In the rows, zero is written as 128.
A state moves one step at a time under one of 8 hidden systems, and each row is a state written as 20 numbers. Each run below is a few steps of one system.
Nal, path 1:
[[131 145  84 143 144 131 117 100 140 104 153 142 127 138 100 125 140 146
  125 101]
 [138 127 146 150 143 104 123 123 152 178 130 151 156 105 123 134 120 121
  123 126]
 [146 116 122 124 104 139 123 147  98 139 120  97 129  90 126  92 128 109
  110 130]
 [130 133 127 114 116 133 146 141 125 116  84 119 132 159 157 146 119 107
  141 142]
 [ 96 120 155 114 135 152 113 135 129  98 151 139 100 137 124 146 128 155
  118 116]
 [124 151  85 137 143 129 136 101 151 119 158 133 135 140 104 127 146 132
  133 132]
 [138 119 157 132 131 103 116 110 145 186 128 137 135 105 126 126 117 124
  133 115]
 [144 125 108 144  99 134 137 134  84 131 117  98 127 105 137 101 136 114
  101 117]
 [139 137 135 114 131 142 138 161 135 119  89 139 137 157 153 157 106 116
  137 128]
 [ 92 110 156 116 138 166 111 134 125  88 152 135 112 119 114 138 150 139
  116 129]
 [124 152  94 126 128 124 138 112 158 135 160 116 138 151 110 134 135 137
  152 137]]
rog, path 2, 11 rows:
[[160 172  85 172 145 100 166 103 150 127 152 160 133 121 148 112 127 126
  114 143]
 [162  86 167 152 111 110  93 178 118 146 128 127 137 100 143 131  84 151
  137 118]
 [129 123  98 149 136 156 126 114  68  93 103 139 143 101 110  88 162 101
  126 149]
 [120 119 131 108 110 106 138 175 134  89 127  98 113 176 139 148 105 170
  132 182]
 [139 122 146 122 164 116 113  80 124 124 153 149  66  90  94  98 155 148
  123 131]
 [132 157  96 167 117  96 164 139 125 144 164 147 155 156 161 108  92 153
  140 155]
 [182  88 161 156 151 113  93 153 106 144 102 125 118  94 104 130 140 151
  155 111]
 [131 149  90 158 118 149 169 136  80  78 125 120 126 114 146  98 155 106
   99 162]
 [147  89 143 106 124 102  86 166 145  83 132 120  99 149 117 136  87 173
  154 158]
 [ 97 128 137 154 157 109 140  68  99 124 149 161 103  94 111  91 163 140
  114 169]
 [150 139  99 147 108  87 142 171 122 154 157 106 142 161 131 112  90 188
  155 146]]
Muru, path 3 (11 x 20):
[[ 83  90 132 128 125 126 109 131  89  81 167 116 106 143  93 108 139 190
  161 177]
 [125 125 137  89 147 135 118 101 162  56 143 122  54 153 110 159 151 153
  147 144]
 [157 146 160 129 152  77 151  90 174 109 156 150  52 109 155 143 132 150
  101 158]
 [199 115 125 155 157  64 100 129 131 120 137 152  85  96 100  99 112 181
  123 152]
 [148  94 133 168 149  98 124 124  80  78 120 128 103 120 104 108 155 173
  172 198]
 [126 105 148 120 131 139 123 163 123  34 168 116  73 140 119 139 134 181
  153 179]
 [130 123 140 103 154  99 112  89 176  43 149 159  61 125 128 143 120 139
  123 186]
 [144 116 164 133 152  50 120  88 159 122 167 140  52 110 114 123 126 191
  105 168]
 [201 117 113 139 166  72 112 114 114  99 122 125  55 111  79 102 157 195
  140 160]
 [165 113 144 162 144  99 146 137  92  56 139 129  62 130 141 121 142 186
  183 205]
 [151  94 146 136 148 122  91 146 138   4 173 160  64 111 124 137 110 182
  143 186]]
lizip, path 4 (11 x 20):
[[138 124 122 130  97 135 139 147 102 125  98  92 125 138 146 137 133 125
   84  96]
 [108 151 110  90 109 164 139 143 128 114 129 127 126 137 138 118 112 100
  108 122]
 [116 126 162 111 136 156 120 122 141 135 125 154 126 119 139 143 114 101
  161 119]
 [150 134 131 153 137 142 125 131 145 148 156 127 126 113 125 142 141 136
  158  92]
 [166 131 103 142 114 114 124 136 151 132 110 103 142 137 137 146 124 117
  128 115]
 [138 128 132 125  98 135 127 143 118 136 114 114 135 115 159 121 105  99
   95 114]
 [112 137 115 110 114 170 127 145 109 133 127 129 147 129 132 114 114 102
  143 115]
 [127 127 154 117 132 162 124 132 133 132 113 124 122 131 138 161 137 115
  154  98]
 [153 145 121 141 121 145 132 130 159 129 154 115 122 122 141 146 130 122
  133  89]
 [151 130 112 130 111 119 122 134 154 147 115 121 152 132 148 136  98  98
  140 120]
 [141 124 139 131 103 143 124 148 112 157 116 120 140 106 153 124 108 102
  117  95]]
zaz, path 5, 11 rows:
[[100 128 124 123 109 137 121 164 172 145 158 110 172 131 120 153 123 122
   82 118]
 [122 137  80  92  97 111 124 114 142 156 118 107 158 136 120  95  97  89
  112 149]
 [135 149 128  93 102 120 151 128  82 175  93 121 106 137 158  91  91 117
  121 113]
 [136 170 114 111 145 188 145 151 102 123 118 164 115 148 142 126 118 120
  157  75]
 [101 148 169 115 147 177 145 159 166 142 133 163 154 133 151 168 138  97
  139 127]
 [ 92 125 127 112 102 148 109 141 185 158 171 111 175 122 121 149 110 104
   97 102]
 [104 146  79  99  92  91 140 101 142 176 121 115 168 155 133  93  87  98
  114 149]
 [147 163 114  87 111 120 152 148  87 182  80 130 113 152 155  94  81 123
   98  97]
 [149 179 109 105 146 205 155 163 101 124 111 163 120 138 151 113 117  92
  157  90]
 [ 95 140 183  97 141 193 133 171 164 149 136 160 157 133 161 172 119  88
  152 122]
 [ 62 131 119 102  99 157 113 124 189 164 181 117 185 134 122 152 110 101
   92  90]]
poz, path 6 (11 x 20):
[[130 119 103 144  95 129 123  76 127 111 133  88 108 142 141 136 129 122
  160  90]
 [139 148  91 130 134 101 122 126 140 122 105 156 137 170 135 142  91 147
   94  99]
 [140 131 137 128 156 124 126 143 119 152 116 163 130  91 107 101 141 124
   81 143]
 [117 125 147 123 132 159 144 162 110 135 141 115 137 111 121 114 152 116
  167 175]
 [117  97 155 136 104 129 109 111 134 113 130  97 112 136 147 159 125 131
  165 109]
 [128 149  87 140 126 127 129  96 136 101 139 131 117 147 134 138 121 135
  101  88]
 [145 145 113 109 144 104 128 151 152 150 120 151 136 133 114 120 110 136
   92 141]
 [134 119 152 131 137 128 138 127 100 164 118 122 130  86 123  98 155 106
  126 158]
 [123 118 134 137 119 155 135 148 104 113 127 110 131 142 136 132 132 136
  184 139]
 [116 112 143 139 131 134 103 107 148  93 124 140 118 139 142 166 113 135
  121  96]
 [122 155 100 127 129 128 138 120 148 117 161 138 118 132 121 120 125 136
   83 118]]
Muru, path 7:
[[156 150 116 107 157 123 144 105 114 134 125 126  76 139 101 112 156 157
  156 117]
 [169 134 148 159 142 126 147 133 127 110 134 138  95 117 164 140 127 142
  171 131]
 [148 114 121 165 141 126 104 152 146  72 152 159 136 109 127 132 116 142
  121 148]
 [103  96 136 124 135 101 110 123 146 103 127 135 136 133 107 137 134 138
  118 192]
 [124 114 141  93 118 110 127 112 128 120 140  86  72 115 106 118 152 149
  106 143]
 [161 155 107 113 141 104 151 102 123 118 127 131  70 136 130 103 122 147
  144 131]
 [160 119 156 166 148 111 125 123 112 105 131 161  95 117 154 133 109 161
  157 125]
 [133 114 132 162 165 135 105 149 136  71 152 169 134 111 101 132 144 158
  134 156]
 [115 100 150 112 136 106 113 135 167  98 142 119 121 129 105 144 141 140
  137 197]
 [142 117 126 108 107  96 124  95 145 105 147  85  67 108 116 115 143 139
   94 149]
 [163 146 113 122 138  75 144 101 111 120 117 138  71 145 135 102 108 171
  133 141]]
poz, path 8, 11 rows:
[[161 111 105 131 131 121  96 144 123 123 118 102 117 121  85 128 146 164
   74  73]
 [122 166 113 105 138 153 172 145 127 113  95 148 145 126 149 115 138  74
   93 174]
 [128 102 181 109 114 108 108 149 104 153 147 123  92 103 137 102  90 159
  164 151]
 [ 99 129 110 142 141 171 121  73 124 123 124 135 148 135 109 137 164 102
  170  96]
 [147 148 130 146 128 111 146 165 162 125 151 130 120 166 158 171 106 178
  109 101]
 [158 116 105 119 136 131  94 109 142 114 118 126 125  71  89  99 149  89
   80 124]
 [102 150 124 125 103 119 176 150 107 153 128 124 148 150 168 111 105 116
  137 188]
 [135  83 166 116 129 130  79 121  97 143 105 113 105 111 102 127 132 147
  155  99]
 [107 171 108 147 146 173 166 111 128  96 130 160 136 149 155 147 151 106
  135 112]
 [156 114 143 111 131 101  90 172 176 127 164 133 108 119 121 143  87 172
  115 126]
 [107 134 100 140 124 132 139  71 132 147 127 116 158  95 112 104 163  72
  102 137]]
Zife, path 9 (11 x 20):
[[163 148  84  89 108 119 135 113 171  85  89 103 100 153 152 141 110  84
   93 126]
 [ 98 140 192 112 111 143 161 133 114 161 107 135 113 125 191 149 110 110
   82 100]
 [128 130 113 101 128 195  90 159 125 134 114 135 162 113 104 121 115  84
  138  78]
 [128 136 137 152 121 135 152 118 158 159 103  98 163 164 154 184 151 104
  182 113]
 [159 105 126 132  63 120 101 149 147 134 145  51 124 104 144 135 103 116
   98  88]
 [129 162  86 104 107 121 149 107 156 121  78 137 147 169 169 146  93  76
   84 116]
 [114 124 189  94 109 154 137 174 109 186  91 103 126 128 154 150 126 116
   91  96]
 [143 148  91 101 112 209 117 143 141 107 111 105 148 121 126 131 141  61
  150  85]
 [131 115 172 142 103 120 139 128 167 157 108 105 145 155 195 193 106 101
  173 105]
 [138 109 105 132  70 140  93 129 151 132 130  68 149 103 135 133 114  90
   64  56]
 [122 174  93  91 103 120 171 130 159 170  79 119 164 190 172 151  91  84
  110 110]]
Mude, path 10 (11 x 20):
[[ 89 126 125 156  77 115 150 111  84 137 181  89 110 117 147 106 130 162
   82 107]
 [164 140 111  84 139 107 142 139  78 166  85 108  90 131  96  77 145 149
  123 147]
 [159 105 203 140 165 139 124 139 110  99 100 162  80  92 154 151 142 132
  159 146]
 [122 133  91 161 151 143 111 155 131  53 169 174 149 144 109 119 112 164
  167 169]
 [ 82 105 128 139 138  73 123  63 167 122 151 122 133 139  94 145 159 158
   87 162]
 [143 131 119 134  80 115 150 144 107 116 166  57  74 117 140 116 145 169
   60 104]
 [185 128 124  83 138  89 116 122  85 157  87 132  69 104 110  60  92 133
  142 149]
 [120  99 216 165 163 136 133 145  78 115 118 184 103 103 163 136 129 155
  168 161]
 [114 125  78 166 170 153 120 157 111  51 157 162 155 148  72 118 164 177
  155 178]
 [103 107 134 131 137  71 126  70 197  92 158  98  97 136 100 167 174 157
   81 178]
 [156 120 107 134  66  95 125 137 110 104 181  62  55 110 142 103 103 183
   67  86]]
lizip, path 11 (11 x 20):
[[137 150 126 135 102  87 155 115 152 139 152 108 101 134 166 130 102 139
  108 142]
 [125 128 103 112 125 103 103 107 119 165 108 157 154 126 116  90  89 111
  118 122]
 [133 127 152 139 153 155 143 164  83 144  95 144 139 111 127 118 157 124
  128 139]
 [132 119 112 116 134 168 110 160 133  70 152 119 107 133 100 139 146 151
  130 115]
 [104 121 138 150 115 120 142  86 155  91 135 119 122 135 160 162 137 108
  131 150]
 [107 131 140 130 105  93 129 116 140 177 166 121 128 135 139 120  94 158
  128 121]
 [145 136 103 117 143 117 128 109 111 177  86 129 148 119 100 102 145 106
  125 123]
 [168 132 147 122 144 145 137 184  99 112 100 140  96 110 132 118 132 140
  117 141]
 [120 116 105 138 137 167 100 130 134  50 150 151 123 121 112 129 125 124
  126 121]
 [ 81 114 157 154 117 118 145 114 146 118 140 122 145 152 162 172 133 133
  148 154]
 [112 126 128 117 105  99 118 102 151 189 164  97 128 129 106 123 128 154
  113 102]]
Mude, path 12:
[[145 129 131 159 103  81 138 133 122 140 153 137 119 114 167 113  83 151
   97 133]
 [120 107 131 127 132 116 118 136  63 140  96 137 140 112 110  82 122 131
  106 157]
 [110 118 165 117 143 151 155 141 103  97 117 125 101 122 133 135 165 128
  141 181]
 [131 112 115 125 144 139 104 139 144  72 158 123 104 144  97 141 136 169
  161 130]
 [125 137 119 147 134  85 126  67 158 119 163 143  93 125 129 127 123 153
  111 122]
 [144 128 129 143 116  91 136 150 106 154 150 114 111 115 129 108 117 173
   80 124]
 [159 114 139 128 137 116 129 128  76 133  92 132 107  87 113  80 143 115
  121 167]
 [121 104 169 134 142 135 133 157 104  87 122 140 111 134 141 139 135 150
  169 185]
 [109 111 104 147 152 136 102 107 128  59 151 144 118 145  91 134 145 168
  140 135]
 [112 144 126 128 129  85 147  92 163 120 176 120  86 134 125 134 144 169
   86 143]
 [166 113 131 134 111  94 114 142 103 147 145  95  90  93 114  92 119 170
   88 110]]
Zife, path 13:
[[ 66  98 165 126 157 118  95  49 146 113 103 190 129 130 128 157 122 109
  114 114]
 [ 92 137 113 139 121 139 127 125  92 202 175 129 151 136  93  98 130 176
  137  68]
 [222 148  74 115 159 102 124 136 138 139  84 120 115 132  90 105 135 121
  168 144]
 [150 130 168 175 118 116 188 146  95 109 125 107 102  92 186 133 159 127
   99 173]
 [100 106 122 107 126 162  83 181 140  53 158 166 146 123 120 119  78 126
  109 156]
 [ 60 122 152 126 161 125 129  66 164 144 123 147 139 162 105 181 169 137
  134 129]
 [130 129 119 113  98 113 116 112 112 190 186  87 100 108  95  78 115 170
  149  87]
 [202 150  76 135 150  88 140  90 109 115  60 157 108 134 137  98 111 104
  145 136]
 [134 119 185 176 133 135 165 195  76 125 121 138 125 104 164 135 147 154
   94 151]
 [118 124 100 108 151 187  92 177 163  54 162 156 156 119  86 128 131 112
  129 159]
 [ 63 112 172 133 138  97 141  60 171 156 150 124 126 155 131 175 156 142
  164 162]]
rog, path 14 (11 x 20):
[[137 142 133 125 112 107 145 115 152 154 144 104 118  99 134 121 143 114
   65 129]
 [151 130 111 107 108 125 107 129 129 154 114 138 141 120 139  99  74  99
  149 115]
 [103 115 163 132 138 161 139 129  94 131  92 148 134 135 150 144 137 113
  149 125]
 [115 137 110 112 125 174 133 152 130  97 148 102 114 146 103 144 165 144
  122 108]
 [134 128 129 123 142 104 116 102 191 113 133 140 120 127 123 153 129 114
  113 145]
 [102 120 143 135  97 111 126 104 123 176 150 116 139 109 140 112 104 124
  112 111]
 [146 135  99 123 132 135 122 128 106 158  87 134 152 147 117 115 118 115
  149 104]
 [132 134 157 117 135 161 157 158 118 121  92 122 114 133 153 158 152 108
  110 127]
 [126 132 112 100 124 174 107 142 155  85 161 119 107 117 112 132 132 116
  130 113]
 [ 91 115 136 136 131 107 117  92 172 125 138 148 148 140 131 153 118 120
  133 149]
 [100 118 132 130 106 115 123 106 115 186 146  95 140 132 112 121 134 148
  108  95]]
Nal, path 15, 11 rows:
[[ 91 118  94 104 156 137  73  88 136 100 149 173 129 155  77 114 101 153
  167 108]
 [111 128 126 178 152  96 148 109 132 196 147 127 173 123  91 134 185 155
  112 134]
 [216 137 128 117 113 110 124 155 137 169 118  86  96  77 128 101 124 111
  107 104]
 [130 116 139 144 106 141 145 116  93  85  69 134 132 120 191 129 111  63
  118 148]
 [ 84 125 145 102 125 168 117 193 115  97 155 153 127 172 134 138  88 175
  148 132]
 [109 124  97 114 169 146 110  95 161  93 133 127 125 146  55 145 191 140
  138 134]
 [131 139 155 155 125  85 149  99 170 197 179 116 125 104 139 135 134 147
  128 137]
 [177 122  99 124  98 109 107 100  90 144 102 110 107  88 138  70  93 104
  115  92]
 [112 130 139 152 128 135 158 161  82 126  66 160 169 156 178 142 114 109
  117 139]
 [123 118 148  88 150 193 101 206 129  79 143 134 104 133  95 144 138 157
  135 123]
 [105 131 106 138 140 133 135  81 185  86 153 115 138 140 103 159 184 108
  160 172]]
zaz, path 16:
[[ 49 131 161 122 111 137 139  91 155 142 171 137 135 135 158 152 117 117
   96 114]
 [112 149  85 114 125  93 120 134 159 172 166 144 161 161  97 109  90 160
  114 127]
 [163 157 100 111 139 112 153 128 102 190  67 134 149 120 124  89 131  89
   98 127]
 [172 146 124 129 100 174 148 179  90 128 106 106 116 126 174 122 110 102
  154  91]
 [ 84 131 151  98 138 195 118 135 146  86 116 169 138 153 157 166 107  88
  160 113]
 [ 49 139 162  99 116 150 142 138 175 157 191 124 147 137 131 159 126 133
   85 133]
 [128 153  70  93 120  96 109 114 179 195 155 123 162 140  82  94  98 122
  114 121]
 [163 163 105 122 111  88 166 113  84 208  61 129 141 125 162  81 100  89
  107 120]
 [168 158 114 124 117 188 141 187  80 117  93 136 121 150 176 130  91 118
  152  64]
 [ 76 149 165  88 151 218 143 158 152  87 119 180 151 147 161 172 132  76
  146 139]
 [ 54 125 169  80 107 158 117 153 200 176 202 107 155 126 123 161 118 118
   91 124]]

Name the system that made each run.
path 17:
[[133 169 120 144 105 172 163 120  83 119 140 144  95 110 186 105 104 108
  102  53]
 [135 147 126  78 171 124 118 175 132 196  97 178 168 141  88  96 105 122
  154 161]]
 => Mude
path 18:
[[116 128 170 105 132 124 135 129 131 196 149 115 113 133 123 130 130 154
  184 132]
 [166 128 113 159 141 151 121  97 136 128 113 111 122 122 120 154 164 109
  161  78]]
 => poz
path 19 (2 x 20):
[[144 106 151 137 145  88 118 108 146 102 107 139 102 138 137 157 128 151
  131 145]
 [117 138 118 139 120 125 141 121  97 137 163 134 113 106 125  92 131 155
   88 122]]
 => rog
path 20 (2 x 20):
[[190 134 125 120 152 152 119 185 116  86  80 143 109 133 129 137 122 132
  137 116]
 [ 98 115 160 128 137 166 133 146 128  64 157 149 106  96 137 132 152 117
  100 177]]
 => rog
path 21:
[[ 91 109 133  96  97 140 127 177 118 114 137  93 143 149 122 126 116 132
  134 177]
 [111 131 122  86 137 118 138  91 141 121 116 106  92 167 107 146 155 145
  132 131]]
 => Nal
path 22:
[[156 118 142 136 176  99 107 123 157 162  90 153 144 141  94 155 145 145
  137 116]
 [145 137 125 182 122 144 149 134 143  83 147 139 132  96 167 143 139  99
   90 128]]
 => Mude
path 23:
[[129 119 151 135 156 140 120  92  82 145 125 143  98  86  96  95 166 140
  134 125]
 [143 159  86 142 118 121 171 164 126 113 143 123 145 168 150 126 115 147
  139 157]]
 => rog
path 24 (2 x 20):
[[ 72  94 187 129 123 150 120 144 138 129 162 108 135 101 118 157 166 137
  112 151]
 [145 155  67 102  98 117 139 108 159 128 160  79 108 150 111 113 122 130
  135 123]]
 => Nal
path 25:
[[138 147 131 109 138 129 151 174 135 116 144 134 119 113 128 107 136 126
  112 191]
 [120  86 137 124 136 123  77 107 122  99 128 140 115 111 104 116 114 131
  151 139]]
 => lizip
path 26, 2 rows:
[[128  86 156  79 140 138  82 132 135 118  81 137 135 107 101 118 118  77
  155 176]
 [ 72 131 129 132  91 130 154  82 121 140 208  87 106 115 123 103 154 144
  124 133]]
 => Muru
path 27 (2 x 20):
[[ 81 115 154 139  87 102 145 145 105 132 170 110 113 146 164 127  93 180
  111 144]
 [154 126  99  96 167 148  87 113 131  81  92 163  97 129  83 122 131 126
  115  94]]
 => Muru
path 28:
[[183 114 128 133 126 153  97 160 137 104 119 121 123 105 133 139 109 114
  151 102]
 [ 79 111 146 138 114 150 130 101 120 103 123 138 141 127 153 142 132  94
  128 151]]
 => zaz
path 29, 2 rows:
[[ 91 154 126  94 160 158 105 133 137 170 133 215 162 139 114 111  77 116
  125  89]
 [107 106 166 145 145 149 114  92 153 208 128 115 181 101 100 155 174  92
  171 100]]
 => Muru
